[[ -4  18 -20  41 -35 -24]
 [-19  -4  -6  20  -4  28]
 [ -7  46 -12  18 -15  15]
 [ 31  17   1   7 -29 -14]
 [-15   8  -7  22  -2   7]
 [-50 -37 -28  -6  13  25]
 [ -1   0   0   0   0   1]
 [-23  -4  15  14   3   4]
 [ 16  10   6   8 -13 -15]]
->
[[ 31  17   1   7 -29 -14]
 [ 16  10   6   8 -13 -15]
 [ -1   0   0   0   0   1]
 [ -4  18 -20  41 -35 -24]
 [ -7  46 -12  18 -15  15]
 [-15   8  -7  22  -2   7]
 [-19  -4  -6  20  -4  28]
 [-23  -4  15  14   3   4]
 [-50 -37 -28  -6  13  25]]

[[ -1  -4   2]
 [ -8  -3   3]
 [ 32 -11  51]
 [ 14  -4   0]
 [ 27  -4  31]]
->
[[ 32 -11  51]
 [ 27  -4  31]
 [ 14  -4   0]
 [ -1  -4   2]
 [ -8  -3   3]]

[[-20 -30  18  16  37  42 -37 -36  11 -38 -41  41 -30  33]
 [ 25  25 -39  38   9  43  40  47  42 -25   0 -44 -32  43]
 [ 31 -14  20 -28 -36 -22  34  30  28  41 -39  -6 -19  21]
 [ 10  -3  10   9  43 -40 -14 -29 -15  26  43 -31  21 -30]
 [-35  23  47  -6  32 -23 -47 -43 -35 -41  -1  42 -41 -49]]
->
[[ 31 -14  20 -28 -36 -22  34  30  28  41 -39  -6 -19  21]
 [ 25  25 -39  38   9  43  40  47  42 -25   0 -44 -32  43]
 [ 10  -3  10   9  43 -40 -14 -29 -15  26  43 -31  21 -30]
 [-20 -30  18  16  37  42 -37 -36  11 -38 -41  41 -30  33]
 [-35  23  47  -6  32 -23 -47 -43 -35 -41  -1  42 -41 -49]]

[[ -3  13  -4   8 -42  21  40  19]
 [ -4   2  35  15  11 -29 -19  -3]
 [-25   2   3  -6  10  14 -24  36]
 [-14  28 -24  25  -5 -10  31  25]
 [-34 -23  -6  -1   7 -19 -19   0]
 [-47  -8  13   7   7  -3 -33 -12]
 [ 12  -1 -14 -25  21  -3  32  24]
 [-16 -12  -8  17  -7 -22 -13 -11]
 [ 10   5  25 -29  -6 -10 -24 -15]
 [ -8  29 -16  -8 -21  16   1 -45]]
->
[[ 12  -1 -14 -25  21  -3  32  24]
 [ 10   5  25 -29  -6 -10 -24 -15]
 [ -3  13  -4   8 -42  21  40  19]
 [ -4   2  35  15  11 -29 -19  -3]
 [ -8  29 -16  -8 -21  16   1 -45]
 [-14  28 -24  25  -5 -10  31  25]
 [-16 -12  -8  17  -7 -22 -13 -11]
 [-25   2   3  -6  10  14 -24  36]
 [-34 -23  -6  -1   7 -19 -19   0]
 [-47  -8  13   7   7  -3 -33 -12]]

[[-46  10 -47  14]
 [-26 -35 -39 -45]
 [ 45  54  45  50]]
->
[[ 45  54  45  50]
 [-26 -35 -39 -45]
 [-46  10 -47  14]]

[[-47  41 -40  -4 -48  -1 -35  44 -15  11]
 [ 51 -41 -47  10 -30 -10 -12 -18  33 -12]
 [-37 -14  -2  33 -21 -25  25   3  15  27]
 [ 10  20  19 -51   3 -32  14  21 -45  43]
 [-12  -7 -17 -14   8  24  44  10 -28  32]
 [ 15 -49  38 -12 -19 -34   6 -16   7 -37]
 [ -4  -2 -38 -49  -2  35  47 -29  48 -38]
 [ 30 -40 -23 -16 -20  23  10 -16 -42  44]
 [ 21  -9 -10  45 -35  24 -23 -46  48  42]]
->
[[ 51 -41 -47  10 -30 -10 -12 -18  33 -12]
 [ 30 -40 -23 -16 -20  23  10 -16 -42  44]
 [ 21  -9 -10  45 -35  24 -23 -46  48  42]
 [ 15 -49  38 -12 -19 -34   6 -16   7 -37]
 [ 10  20  19 -51   3 -32  14  21 -45  43]
 [ -4  -2 -38 -49  -2  35  47 -29  48 -38]
 [-12  -7 -17 -14   8  24  44  10 -28  32]
 [-37 -14  -2  33 -21 -25  25   3  15  27]
 [-47  41 -40  -4 -48  -1 -35  44 -15  11]]

[[-17  43]
 [ 42 -18]
 [ 38  27]
 [-27  38]
 [ 44 -14]
 [ 45  -9]
 [-10  45]
 [-37  28]
 [-12 -44]
 [-34  32]]
->
[[ 45  -9]
 [ 44 -14]
 [ 42 -18]
 [ 38  27]
 [-10  45]
 [-12 -44]
 [-17  43]
 [-27  38]
 [-34  32]
 [-37  28]]
